128 stands for zero in the data rows.
Some points, one per row:
[010, 075, 114, 131, 163, 000, 231, 148, 114, 127, 108, 184, 124, 076, 114,
 092, 163, 144, 154, 072, 123, 176, 066, 108, 216, 078, 099, 088, 145, 155,
 059, 033, 111, 105, 108, 096, 188, 029, 164, 000, 127, 119, 184, 137, 057,
 068, 188, 148, 211, 091, 007, 092]
[063, 095, 102, 184, 151, 105, 100, 154, 121, 048, 097, 133, 191, 103, 063,
 073, 111, 102, 094, 059, 156, 085, 117, 083, 167, 145, 100, 089, 159, 157,
 091, 099, 182, 173, 147, 125, 175, 096, 100, 123, 080, 115, 176, 125, 099,
 145, 165, 112, 118, 116, 071, 156]
[061, 121, 084, 121, 149, 075, 089, 149, 072, 082, 116, 100, 181, 100, 077,
 091, 100, 100, 077, 113, 132, 056, 098, 100, 132, 087, 111, 107, 129, 095,
 105, 127, 174, 142, 102, 080, 149, 107, 107, 081, 036, 111, 163, 058, 157,
 114, 143, 117, 079, 093, 039, 162]
[155, 135, 101, 133, 093, 148, 127, 134, 130, 130, 127, 121, 103, 124, 150,
 127, 133, 134, 137, 113, 137, 163, 109, 112, 121, 117, 123, 125, 078, 119,
 127, 122, 099, 101, 130, 152, 094, 121, 125, 127, 165, 126, 087, 136, 118,
 109, 095, 105, 135, 111, 163, 128]
[158, 087, 147, 071, 128, 104, 143, 068, 091, 103, 076, 126, 080, 072, 074,
 109, 048, 087, 095, 069, 063, 101, 147, 132, 047, 098, 119, 087, 129, 099,
 120, 086, 104, 124, 090, 105, 100, 176, 110, 117, 067, 135, 028, 101, 069,
 081, 103, 125, 077, 123, 177, 001]
[102, 134, 118, 138, 159, 098, 149, 169, 109, 116, 157, 152, 221, 141, 076,
 133, 112, 112, 102, 139, 154, 090, 133, 141, 160, 113, 161, 129, 162, 124,
 146, 152, 210, 177, 147, 137, 188, 162, 168, 115, 064, 152, 167, 110, 179,
 131, 171, 165, 112, 150, 115, 164]
[106, 137, 114, 123, 141, 123, 106, 133, 098, 125, 136, 106, 169, 107, 113,
 118, 124, 107, 106, 129, 146, 104, 134, 103, 153, 136, 139, 108, 154, 104,
 145, 132, 151, 153, 127, 085, 166, 136, 132, 109, 067, 147, 125, 096, 144,
 133, 127, 176, 122, 117, 114, 171]
[081, 108, 132, 155, 189, 087, 127, 140, 119, 078, 090, 155, 198, 100, 076,
 080, 116, 104, 103, 081, 156, 076, 145, 093, 151, 146, 118, 069, 183, 159,
 111, 099, 182, 177, 150, 120, 172, 127, 100, 125, 080, 107, 172, 112, 103,
 143, 182, 121, 116, 132, 057, 138]
[101, 161, 068, 142, 113, 100, 097, 145, 152, 096, 144, 131, 149, 159, 099,
 131, 147, 102, 121, 093, 152, 125, 099, 103, 196, 148, 118, 120, 152, 126,
 121, 109, 130, 102, 176, 118, 151, 109, 123, 143, 119, 119, 141, 137, 126,
 132, 121, 130, 158, 117, 104, 162]
[074, 093, 173, 152, 156, 148, 124, 183, 130, 130, 110, 109, 161, 143, 095,
 133, 117, 103, 123, 173, 074, 071, 150, 125, 148, 080, 110, 151, 104, 107,
 113, 156, 157, 167, 106, 193, 096, 125, 179, 144, 084, 099, 159, 187, 190,
 133, 149, 116, 129, 148, 115, 113]
[129, 135, 145, 105, 161, 101, 160, 128, 101, 112, 103, 147, 165, 115, 114,
 104, 094, 114, 133, 076, 139, 096, 124, 123, 098, 116, 152, 093, 152, 145,
 142, 112, 157, 156, 131, 124, 127, 158, 120, 137, 095, 127, 113, 106, 131,
 099, 156, 130, 112, 136, 114, 080]
[132, 142, 193, 117, 165, 141, 113, 103, 081, 117, 110, 109, 113, 079, 175,
 098, 147, 140, 157, 129, 152, 120, 162, 093, 105, 157, 140, 094, 138, 135,
 145, 119, 110, 113, 108, 118, 139, 113, 098, 188, 131, 107, 096, 125, 146,
 117, 171, 117, 131, 129, 132, 111]
[151, 144, 155, 127, 148, 176, 118, 116, 094, 127, 133, 121, 154, 119, 150,
 138, 115, 097, 120, 128, 144, 109, 155, 147, 093, 138, 170, 126, 123, 113,
 169, 153, 144, 157, 143, 136, 106, 188, 157, 185, 120, 141, 071, 122, 189,
 122, 136, 150, 131, 151, 174, 119]
[107, 134, 166, 145, 204, 114, 172, 156, 114, 117, 136, 167, 225, 118, 110,
 123, 111, 129, 118, 120, 175, 096, 163, 129, 136, 151, 172, 089, 182, 160,
 162, 151, 201, 205, 145, 158, 171, 172, 151, 142, 071, 142, 191, 109, 177,
 129, 204, 161, 117, 148, 102, 133]
[100, 077, 180, 168, 137, 143, 124, 147, 122, 143, 131, 101, 101, 129, 175,
 157, 168, 118, 135, 219, 058, 143, 111, 192, 166, 090, 146, 187, 108, 129,
 119, 136, 126, 131, 117, 156, 106, 102, 208, 119, 172, 130, 135, 175, 179,
 131, 128, 150, 190, 164, 135, 110]
[099, 074, 167, 135, 155, 138, 111, 170, 145, 124, 117, 112, 181, 144, 091,
 129, 116, 104, 097, 191, 075, 064, 152, 146, 153, 085, 119, 128, 124, 107,
 138, 170, 197, 165, 112, 184, 124, 151, 172, 160, 074, 120, 181, 172, 200,
 143, 170, 118, 117, 175, 128, 115]
[212, 131, 183, 096, 151, 139, 154, 072, 095, 134, 108, 121, 098, 111, 144,
 132, 094, 117, 130, 103, 119, 140, 179, 170, 064, 138, 153, 118, 131, 128,
 160, 113, 110, 134, 126, 119, 109, 212, 146, 165, 131, 169, 053, 106, 113,
 101, 123, 154, 111, 137, 202, 042]
[207, 179, 164, 118, 104, 131, 130, 168, 150, 178, 129, 108, 083, 162, 129,
 125, 142, 157, 183, 145, 207, 213, 180, 106, 141, 171, 134, 142, 106, 159,
 168, 127, 091, 077, 139, 144, 196, 148, 116, 170, 191, 132, 101, 198, 074,
 117, 102, 127, 146, 142, 226, 114]
[165, 164, 110, 124, 068, 186, 101, 106, 136, 150, 182, 116, 061, 128, 171,
 150, 186, 172, 145, 148, 166, 183, 136, 104, 092, 160, 123, 130, 061, 119,
 128, 161, 047, 066, 132, 133, 077, 093, 105, 154, 179, 079, 105, 092, 133,
 118, 092, 066, 140, 089, 134, 188]
[117, 144, 094, 092, 129, 098, 129, 106, 112, 136, 127, 114, 145, 105, 102,
 128, 101, 091, 100, 118, 111, 097, 108, 125, 117, 119, 142, 109, 149, 084,
 135, 143, 140, 122, 113, 102, 143, 157, 136, 099, 080, 144, 098, 099, 147,
 109, 119, 164, 105, 113, 136, 124]
[149, 123, 094, 115, 079, 140, 100, 114, 132, 144, 129, 088, 069, 125, 138,
 125, 125, 125, 137, 134, 129, 164, 099, 120, 113, 131, 113, 153, 112, 120,
 120, 119, 096, 081, 127, 108, 116, 118, 099, 116, 176, 109, 107, 126, 096,
 134, 080, 125, 123, 116, 157, 129]
[231, 139, 133, 126, 079, 164, 115, 107, 163, 161, 167, 099, 041, 150, 179,
 170, 138, 153, 154, 149, 146, 216, 131, 167, 095, 147, 140, 154, 089, 138,
 147, 134, 065, 092, 140, 143, 091, 172, 139, 138, 210, 162, 067, 123, 117,
 104, 083, 126, 148, 126, 209, 124]
[173, 156, 079, 141, 082, 142, 109, 129, 153, 131, 187, 102, 089, 154, 145,
 164, 131, 134, 148, 163, 159, 196, 106, 152, 149, 142, 133, 195, 088, 119,
 145, 145, 133, 095, 137, 134, 123, 141, 139, 110, 174, 172, 100, 127, 139,
 129, 077, 162, 141, 135, 183, 175]
[088, 089, 140, 105, 164, 058, 143, 150, 080, 103, 078, 133, 175, 072, 089,
 079, 082, 116, 098, 098, 138, 077, 120, 073, 106, 097, 130, 067, 116, 125,
 117, 105, 147, 146, 086, 113, 165, 110, 102, 069, 054, 115, 155, 093, 096,
 087, 155, 103, 078, 104, 065, 105]
[082, 148, 114, 196, 108, 194, 077, 158, 112, 121, 119, 120, 108, 124, 110,
 122, 159, 134, 129, 117, 141, 119, 136, 067, 162, 168, 080, 163, 113, 132,
 086, 146, 103, 149, 136, 130, 104, 085, 105, 155, 146, 084, 135, 172, 113,
 177, 101, 097, 145, 093, 120, 210]
[192, 090, 178, 124, 101, 143, 112, 099, 179, 173, 152, 122, 066, 161, 180,
 171, 179, 162, 112, 236, 042, 190, 158, 222, 165, 087, 141, 163, 090, 102,
 134, 130, 121, 083, 143, 138, 136, 138, 187, 133, 183, 175, 121, 169, 113,
 140, 087, 133, 170, 175, 182, 109]
[060, 083, 143, 169, 167, 197, 134, 175, 189, 146, 135, 118, 159, 131, 060,
 141, 141, 117, 112, 101, 055, 097, 141, 103, 150, 170, 021, 154, 199, 134,
 097, 192, 155, 163, 099, 249, 071, 153, 132, 170, 112, 052, 149, 225, 175,
 175, 219, 132, 145, 136, 137, 075]
[083, 116, 124, 166, 141, 117, 110, 176, 102, 134, 131, 125, 180, 091, 134,
 103, 162, 159, 133, 125, 195, 144, 125, 082, 151, 161, 118, 112, 133, 168,
 104, 137, 094, 154, 147, 112, 198, 071, 091, 101, 122, 083, 171, 121, 112,
 136, 165, 105, 142, 116, 068, 197]
[164, 155, 140, 129, 058, 194, 089, 077, 123, 110, 157, 118, 037, 127, 202,
 132, 199, 157, 152, 134, 148, 142, 141, 115, 101, 150, 113, 139, 058, 115,
 104, 119, 046, 075, 150, 094, 066, 089, 082, 196, 186, 081, 103, 100, 113,
 136, 063, 047, 147, 096, 103, 179]
[139, 150, 122, 106, 147, 127, 130, 107, 108, 156, 159, 120, 152, 127, 126,
 136, 118, 118, 125, 139, 130, 126, 129, 158, 119, 112, 158, 147, 172, 104,
 157, 136, 187, 134, 145, 104, 145, 157, 132, 138, 133, 132, 114, 109, 158,
 121, 140, 163, 114, 140, 138, 140]
16 more points follow, each with its number after it:
[109, 146, 119, 157, 160, 105, 118, 135, 140, 109, 131, 148, 183, 141, 143,
 113, 146, 115, 135, 108, 160, 117, 124, 133, 185, 144, 136, 102, 182, 157,
 134, 109, 153, 149, 173, 120, 172, 120, 118, 147, 130, 134, 162, 152, 116,
 167, 163, 140, 149, 153, 089, 149] 0
[178, 081, 151, 123, 123, 147, 147, 071, 172, 137, 117, 146, 110, 140, 184,
 119, 120, 138, 154, 113, 115, 165, 136, 149, 080, 163, 147, 139, 133, 173,
 152, 105, 102, 138, 154, 150, 072, 163, 108, 140, 189, 115, 105, 115, 118,
 134, 105, 131, 136, 147, 161, 085] 1
[086, 145, 115, 141, 171, 061, 205, 175, 134, 128, 131, 193, 164, 124, 128,
 122, 149, 142, 150, 101, 159, 155, 089, 136, 188, 105, 138, 103, 133, 154,
 119, 109, 140, 132, 142, 140, 181, 092, 180, 082, 120, 171, 167, 156, 118,
 091, 172, 157, 175, 146, 114, 128] 2
[073, 062, 155, 133, 098, 095, 160, 097, 114, 195, 157, 090, 033, 102, 118,
 161, 201, 126, 128, 172, 033, 142, 117, 144, 168, 061, 078, 186, 088, 087,
 052, 090, 071, 065, 095, 114, 066, 085, 211, 069, 128, 087, 094, 167, 113,
 086, 095, 150, 203, 078, 064, 120] 3
[054, 122, 163, 212, 166, 145, 171, 185, 172, 167, 175, 119, 151, 162, 086,
 162, 133, 134, 153, 169, 099, 081, 106, 121, 124, 143, 123, 255, 197, 143,
 119, 173, 194, 187, 114, 191, 043, 128, 194, 116, 127, 067, 194, 179, 233,
 173, 151, 176, 162, 102, 090, 183] 4
[067, 117, 097, 118, 155, 071, 123, 154, 085, 080, 121, 132, 189, 103, 059,
 086, 085, 087, 088, 096, 142, 066, 115, 099, 138, 096, 115, 077, 140, 121,
 115, 117, 180, 147, 119, 099, 162, 104, 119, 100, 038, 122, 160, 092, 137,
 104, 155, 123, 084, 108, 071, 140] 5
[135, 123, 158, 112, 186, 082, 184, 151, 128, 119, 105, 186, 188, 128, 130,
 104, 097, 121, 167, 082, 178, 125, 141, 138, 124, 125, 184, 093, 176, 173,
 152, 099, 184, 164, 161, 121, 193, 145, 121, 139, 142, 129, 172, 120, 106,
 110, 179, 145, 119, 164, 127, 097] 6
[142, 106, 082, 131, 101, 138, 115, 113, 125, 110, 119, 107, 098, 113, 139,
 128, 097, 120, 131, 113, 114, 153, 083, 119, 105, 133, 131, 129, 090, 130,
 135, 122, 106, 113, 113, 142, 077, 125, 127, 100, 148, 153, 072, 121, 124,
 110, 089, 139, 132, 114, 171, 105] 7
[129, 133, 156, 146, 142, 110, 129, 140, 099, 152, 102, 120, 117, 093, 137,
 128, 130, 150, 142, 138, 130, 153, 139, 097, 132, 116, 108, 120, 140, 140,
 121, 124, 096, 122, 080, 129, 173, 116, 127, 096, 116, 125, 115, 174, 094,
 127, 130, 148, 138, 124, 145, 116] 8
[095, 144, 090, 139, 131, 116, 106, 157, 103, 123, 158, 106, 188, 144, 086,
 130, 102, 103, 092, 144, 140, 088, 106, 138, 153, 099, 123, 132, 146, 095,
 133, 156, 198, 136, 130, 108, 150, 138, 145, 118, 074, 135, 154, 092, 180,
 129, 142, 149, 106, 116, 103, 176] 9
[171, 139, 133, 123, 095, 177, 116, 113, 145, 166, 153, 120, 101, 134, 175,
 134, 166, 155, 158, 166, 161, 183, 140, 119, 102, 165, 132, 147, 105, 147,
 148, 146, 087, 108, 135, 142, 109, 129, 106, 155, 185, 103, 113, 129, 116,
 130, 109, 102, 141, 121, 151, 158] 10
[153, 132, 126, 132, 146, 164, 184, 069, 163, 120, 129, 221, 093, 134, 155,
 139, 176, 183, 125, 097, 076, 118, 146, 148, 112, 125, 141, 107, 146, 122,
 113, 106, 164, 148, 153, 155, 067, 136, 149, 155, 155, 156, 113, 153, 114,
 143, 139, 110, 150, 120, 133, 117] 11
[120, 139, 053, 155, 113, 117, 131, 161, 171, 133, 193, 141, 163, 183, 119,
 158, 122, 135, 136, 149, 161, 139, 077, 145, 173, 115, 129, 166, 131, 156,
 134, 157, 173, 124, 180, 137, 147, 111, 125, 101, 150, 121, 199, 108, 173,
 148, 131, 131, 125, 139, 105, 210] 12
[123, 159, 062, 116, 093, 109, 116, 135, 115, 119, 154, 133, 136, 162, 118,
 137, 117, 106, 130, 090, 140, 125, 085, 155, 145, 091, 115, 137, 113, 118,
 113, 116, 125, 110, 159, 108, 138, 116, 096, 125, 153, 124, 125, 113, 118,
 120, 119, 106, 118, 132, 128, 135] 13
[189, 181, 123, 108, 082, 154, 081, 137, 116, 146, 163, 066, 033, 155, 150,
 135, 170, 144, 160, 156, 180, 199, 136, 100, 142, 150, 115, 147, 057, 104,
 145, 136, 073, 049, 128, 120, 141, 118, 110, 159, 189, 130, 087, 143, 106,
 110, 077, 098, 143, 103, 188, 148] 14
[035, 101, 121, 172, 114, 109, 119, 156, 077, 160, 150, 064, 101, 112, 140,
 148, 148, 106, 143, 144, 120, 118, 072, 105, 129, 103, 096, 214, 110, 122,
 075, 132, 083, 112, 094, 086, 070, 074, 160, 061, 125, 066, 125, 116, 158,
 120, 104, 146, 171, 074, 035, 188] 15
Which two of these numbered points are nearest to each point below, looking only along the 5 directions in which the first points spread most? Their numbers follow each, nearest first.
[024, 101, 061, 120, 125, 045, 066, 132, 074, 050, 122, 080, 179, 097, 033,
 081, 079, 072, 054, 099, 148, 030, 071, 085, 128, 082, 092, 083, 133, 097,
 078, 100, 180, 129, 103, 064, 158, 076, 078, 075, 020, 083, 179, 038, 141,
 108, 144, 095, 062, 090, 000, 177] > 5 9
[107, 151, 152, 104, 164, 088, 150, 168, 106, 098, 079, 137, 170, 117, 106,
 111, 074, 104, 134, 100, 167, 107, 127, 117, 124, 112, 141, 092, 134, 136,
 150, 109, 135, 153, 103, 136, 187, 147, 134, 127, 077, 142, 135, 129, 127,
 096, 160, 141, 099, 156, 146, 080] > 6 9
[128, 152, 125, 103, 095, 103, 110, 151, 113, 156, 107, 118, 128, 137, 151,
 119, 167, 136, 144, 143, 194, 149, 124, 073, 144, 160, 157, 108, 086, 124,
 152, 128, 041, 090, 132, 060, 174, 073, 124, 100, 117, 126, 130, 096, 099,
 109, 088, 125, 139, 074, 109, 184] > 13 8
[012, 090, 251, 241, 200, 165, 155, 211, 111, 150, 109, 127, 147, 090, 143,
 135, 170, 148, 176, 150, 116, 090, 168, 083, 162, 154, 091, 202, 157, 181,
 083, 127, 115, 215, 094, 178, 098, 087, 196, 162, 116, 052, 192, 221, 174,
 171, 188, 136, 200, 137, 046, 149] > 4 15
[109, 154, 103, 157, 132, 143, 130, 151, 177, 157, 161, 132, 177, 171, 158,
 145, 170, 161, 149, 177, 175, 137, 113, 148, 168, 166, 142, 157, 171, 160,
 155, 159, 161, 142, 167, 125, 150, 125, 114, 126, 154, 123, 203, 115, 169,
 176, 155, 150, 149, 139, 085, 211] > 12 0
[179, 149, 140, 129, 128, 150, 155, 089, 173, 135, 127, 147, 095, 143, 177,
 150, 123, 146, 165, 125, 123, 163, 133, 159, 107, 156, 140, 142, 141, 159,
 157, 121, 105, 129, 133, 150, 100, 164, 135, 143, 180, 170, 095, 148, 108,
 141, 115, 153, 130, 157, 189, 089] > 1 11
[077, 112, 125, 146, 181, 078, 160, 147, 098, 059, 097, 180, 196, 097, 118,
 106, 095, 119, 104, 083, 151, 092, 100, 115, 127, 118, 161, 058, 133, 140,
 122, 115, 167, 177, 120, 127, 140, 104, 148, 095, 080, 159, 143, 084, 155,
 101, 177, 110, 108, 130, 088, 120] > 5 6
[089, 084, 157, 144, 136, 148, 087, 191, 118, 126, 133, 090, 188, 142, 085,
 150, 122, 096, 082, 203, 075, 065, 138, 155, 160, 083, 131, 143, 091, 091,
 140, 191, 196, 165, 105, 195, 116, 137, 178, 146, 079, 114, 174, 143, 224,
 146, 152, 131, 115, 165, 125, 143] > 4 9
[107, 110, 144, 121, 146, 081, 142, 162, 107, 109, 088, 143, 177, 109, 071,
 084, 062, 089, 125, 065, 138, 078, 139, 104, 103, 104, 114, 114, 161, 150,
 121, 096, 172, 164, 136, 126, 167, 139, 095, 140, 099, 095, 148, 137, 108,
 118, 138, 107, 092, 154, 110, 089] > 5 9
[076, 088, 118, 109, 167, 123, 192, 083, 208, 095, 069, 209, 101, 134, 126,
 116, 132, 197, 088, 146, 012, 072, 101, 099, 085, 118, 141, 071, 141, 079,
 129, 132, 153, 145, 064, 163, 005, 068, 182, 059, 074, 139, 180, 128, 156,
 114, 119, 106, 115, 063, 067, 093] > 8 11
[099, 163, 041, 146, 087, 115, 120, 169, 105, 110, 184, 135, 180, 141, 091,
 155, 120, 096, 109, 124, 165, 114, 083, 144, 175, 071, 108, 139, 099, 118,
 099, 146, 153, 121, 154, 126, 170, 111, 131, 095, 091, 147, 156, 115, 143,
 123, 135, 113, 122, 138, 112, 186] > 0 12
[184, 153, 146, 123, 128, 130, 188, 128, 181, 160, 124, 199, 116, 169, 098,
 140, 132, 149, 165, 107, 104, 166, 165, 153, 157, 113, 119, 140, 151, 141,
 106, 113, 149, 127, 156, 166, 166, 153, 126, 155, 171, 149, 154, 200, 065,
 136, 144, 126, 145, 166, 189, 077] > 11 8
[136, 139, 154, 139, 129, 166, 046, 137, 128, 138, 135, 060, 077, 134, 179,
 131, 191, 148, 114, 190, 141, 150, 139, 119, 161, 165, 099, 113, 111, 122,
 136, 157, 051, 072, 122, 110, 132, 089, 128, 175, 143, 117, 121, 141, 131,
 149, 122, 104, 160, 114, 142, 171] > 10 14
[141, 146, 127, 168, 100, 169, 053, 146, 129, 164, 171, 063, 081, 141, 151,
 152, 194, 141, 135, 193, 151, 162, 128, 129, 156, 144, 103, 166, 109, 108,
 117, 164, 067, 080, 137, 126, 132, 090, 127, 153, 164, 078, 120, 139, 148,
 141, 106, 095, 160, 101, 124, 196] > 10 14
[124, 160, 137, 121, 175, 102, 163, 159, 087, 108, 135, 148, 187, 118, 119,
 129, 073, 109, 133, 098, 172, 093, 127, 126, 115, 106, 166, 109, 159, 148,
 162, 124, 173, 168, 127, 128, 159, 160, 142, 132, 081, 158, 125, 104, 165,
 100, 157, 150, 109, 146, 132, 118] > 6 9
[125, 103, 210, 077, 142, 157, 128, 085, 150, 147, 081, 137, 102, 124, 166,
 114, 166, 141, 109, 178, 039, 078, 188, 131, 108, 114, 141, 084, 087, 075,
 138, 130, 092, 115, 089, 122, 084, 130, 141, 171, 092, 129, 145, 140, 145,
 128, 135, 106, 130, 121, 088, 078] > 11 7
[137, 158, 074, 148, 116, 133, 132, 165, 158, 136, 171, 143, 146, 173, 127,
 162, 158, 141, 141, 145, 158, 162, 093, 148, 202, 130, 149, 157, 132, 134,
 143, 145, 147, 113, 170, 141, 159, 109, 161, 119, 153, 144, 156, 141, 151,
 135, 121, 136, 164, 128, 145, 177] > 12 0
[132, 147, 136, 122, 092, 154, 082, 133, 114, 164, 149, 091, 091, 129, 178,
 134, 185, 148, 134, 170, 152, 167, 128, 106, 124, 176, 130, 134, 111, 116,
 131, 156, 031, 090, 125, 077, 134, 069, 100, 135, 146, 090, 133, 104, 126,
 147, 100, 097, 144, 090, 102, 191] > 10 14
[136, 110, 158, 115, 165, 103, 143, 106, 106, 098, 089, 127, 132, 102, 115,
 085, 082, 114, 132, 076, 125, 115, 134, 121, 083, 124, 131, 073, 145, 146,
 121, 083, 140, 134, 119, 145, 145, 150, 097, 149, 128, 119, 106, 137, 089,
 097, 154, 113, 107, 146, 155, 047] > 8 7
[121, 154, 115, 136, 146, 128, 147, 163, 099, 142, 143, 137, 180, 139, 100,
 143, 123, 131, 119, 127, 143, 113, 128, 129, 154, 099, 149, 135, 138, 097,
 131, 158, 185, 150, 142, 119, 170, 156, 150, 129, 093, 146, 135, 127, 178,
 143, 146, 149, 112, 127, 136, 166] > 9 0
[082, 127, 084, 198, 108, 167, 069, 131, 157, 084, 141, 130, 143, 145, 091,
 119, 160, 103, 113, 095, 134, 104, 127, 099, 193, 169, 087, 153, 162, 138,
 098, 114, 172, 153, 186, 122, 115, 108, 110, 162, 154, 103, 141, 142, 115,
 193, 118, 112, 153, 123, 092, 188] > 0 12
[169, 123, 096, 081, 079, 094, 114, 121, 157, 136, 132, 094, 080, 164, 098,
 115, 087, 112, 143, 106, 138, 162, 111, 141, 099, 117, 106, 138, 117, 138,
 121, 091, 107, 072, 153, 133, 130, 134, 077, 143, 194, 076, 107, 135, 077,
 103, 080, 103, 112, 143, 176, 076] > 7 1
[097, 151, 079, 161, 144, 115, 088, 208, 114, 124, 153, 103, 175, 143, 092,
 126, 125, 149, 108, 165, 183, 112, 093, 091, 152, 121, 124, 145, 119, 117,
 118, 173, 169, 144, 133, 127, 155, 083, 130, 087, 107, 138, 193, 114, 172,
 135, 138, 112, 116, 087, 089, 233] > 0 12
[076, 132, 118, 187, 142, 126, 158, 203, 140, 068, 110, 184, 181, 137, 060,
 100, 114, 118, 138, 063, 162, 116, 130, 086, 183, 143, 099, 134, 126, 158,
 094, 122, 185, 190, 147, 187, 153, 116, 135, 145, 109, 128, 172, 188, 119,
 150, 163, 115, 143, 157, 132, 139] > 0 9
[114, 121, 062, 097, 100, 107, 112, 079, 164, 139, 150, 100, 125, 157, 156,
 135, 128, 123, 133, 149, 116, 135, 072, 156, 133, 136, 134, 148, 147, 129,
 139, 117, 121, 098, 148, 098, 096, 119, 101, 080, 150, 115, 154, 075, 133,
 135, 103, 170, 122, 123, 081, 158] > 13 8
[201, 143, 155, 088, 081, 156, 101, 067, 146, 159, 142, 087, 014, 143, 197,
 143, 167, 148, 151, 154, 137, 188, 157, 151, 080, 171, 131, 139, 098, 135,
 146, 112, 034, 048, 133, 104, 083, 142, 094, 168, 211, 090, 090, 101, 095,
 117, 080, 101, 135, 109, 152, 108] > 14 10
[120, 156, 134, 105, 150, 064, 171, 188, 097, 130, 103, 155, 172, 136, 047,
 124, 063, 103, 131, 111, 124, 080, 136, 131, 128, 062, 128, 134, 162, 106,
 113, 114, 183, 150, 118, 102, 215, 135, 114, 113, 068, 132, 175, 151, 102,
 128, 141, 137, 087, 154, 111, 098] > 6 5
[039, 042, 166, 165, 177, 110, 145, 173, 185, 056, 030, 147, 142, 101, 055,
 082, 052, 140, 106, 113, 043, 026, 121, 066, 080, 130, 069, 150, 157, 146,
 089, 139, 178, 222, 028, 187, 063, 073, 125, 074, 062, 099, 218, 176, 132,
 180, 157, 105, 077, 119, 054, 088] > 5 4
[129, 061, 212, 104, 152, 153, 169, 133, 146, 134, 077, 184, 174, 129, 122,
 127, 143, 126, 092, 165, 060, 085, 193, 148, 107, 098, 160, 079, 091, 107,
 157, 141, 157, 183, 116, 189, 076, 161, 197, 155, 070, 150, 144, 149, 177,
 115, 144, 123, 131, 148, 133, 072] > 11 8
[065, 102, 129, 147, 135, 102, 145, 184, 080, 130, 111, 153, 142, 073, 087,
 102, 144, 149, 122, 094, 137, 122, 118, 064, 121, 106, 090, 113, 094, 117,
 074, 131, 115, 147, 088, 114, 135, 069, 127, 075, 107, 084, 149, 135, 115,
 105, 138, 075, 132, 073, 080, 154] > 15 8
[116, 120, 136, 115, 134, 138, 124, 104, 109, 146, 142, 113, 171, 120, 109,
 112, 141, 108, 097, 150, 133, 091, 147, 136, 130, 154, 154, 132, 170, 113,
 153, 135, 176, 148, 143, 089, 130, 159, 122, 141, 106, 115, 128, 097, 152,
 145, 131, 180, 113, 104, 087, 170] > 9 0
[196, 160, 197, 116, 144, 139, 147, 148, 116, 149, 107, 133, 093, 130, 162,
 135, 135, 155, 175, 105, 174, 189, 179, 120, 134, 155, 123, 095, 096, 160,
 159, 111, 076, 108, 119, 151, 177, 161, 132, 173, 155, 170, 099, 183, 072,
 097, 143, 116, 147, 149, 211, 076] > 1 7
[084, 119, 073, 120, 122, 094, 091, 143, 070, 109, 131, 097, 167, 112, 079,
 111, 093, 105, 081, 133, 135, 070, 094, 103, 118, 082, 125, 122, 123, 079,
 109, 148, 161, 128, 101, 090, 136, 102, 106, 076, 063, 113, 146, 076, 159,
 129, 132, 109, 081, 086, 066, 171] > 5 9
[008, 096, 119, 237, 142, 151, 095, 165, 136, 092, 132, 092, 120, 116, 098,
 130, 141, 081, 134, 096, 111, 099, 092, 094, 194, 159, 047, 208, 168, 161,
 060, 121, 122, 169, 113, 141, 069, 078, 155, 107, 131, 086, 160, 195, 157,
 178, 145, 164, 193, 120, 062, 163] > 15 4
[160, 144, 106, 117, 076, 179, 079, 082, 116, 137, 159, 078, 040, 115, 199,
 156, 170, 156, 120, 163, 136, 164, 110, 122, 079, 157, 124, 133, 066, 115,
 122, 149, 035, 062, 111, 101, 064, 103, 108, 132, 167, 110, 074, 076, 140,
 116, 081, 088, 127, 087, 134, 166] > 14 10
[199, 144, 187, 121, 157, 141, 147, 113, 132, 171, 117, 121, 095, 108, 163,
 127, 141, 153, 172, 162, 139, 174, 190, 154, 120, 159, 149, 130, 145, 141,
 150, 129, 114, 123, 119, 129, 166, 165, 119, 170, 154, 156, 096, 157, 085,
 132, 143, 152, 140, 142, 191, 090] > 1 11
[083, 121, 149, 106, 163, 090, 120, 129, 078, 085, 100, 117, 180, 073, 087,
 098, 079, 093, 090, 127, 121, 075, 137, 088, 116, 135, 135, 092, 148, 104,
 138, 129, 170, 174, 077, 096, 163, 138, 145, 087, 014, 171, 133, 098, 139,
 122, 155, 182, 092, 111, 082, 131] > 5 6
[188, 154, 134, 128, 116, 144, 111, 116, 156, 140, 127, 096, 095, 141, 167,
 156, 102, 133, 139, 151, 130, 188, 133, 169, 126, 167, 148, 165, 138, 139,
 159, 147, 103, 108, 121, 139, 145, 164, 139, 120, 170, 183, 093, 147, 117,
 133, 092, 184, 140, 159, 202, 111] > 1 10
[152, 116, 097, 156, 107, 140, 135, 141, 160, 158, 158, 137, 155, 168, 143,
 141, 137, 141, 139, 163, 150, 156, 108, 150, 153, 148, 166, 170, 123, 156,
 141, 139, 134, 135, 180, 137, 133, 140, 138, 098, 167, 139, 147, 131, 134,
 143, 096, 159, 142, 151, 146, 191] > 12 13
[109, 088, 129, 190, 152, 201, 076, 132, 174, 109, 107, 114, 159, 122, 094,
 105, 156, 115, 109, 088, 117, 117, 152, 105, 175, 208, 060, 129, 209, 177,
 102, 133, 140, 170, 182, 190, 125, 140, 098, 188, 160, 076, 116, 193, 115,
 215, 182, 127, 149, 158, 143, 124] > 4 9
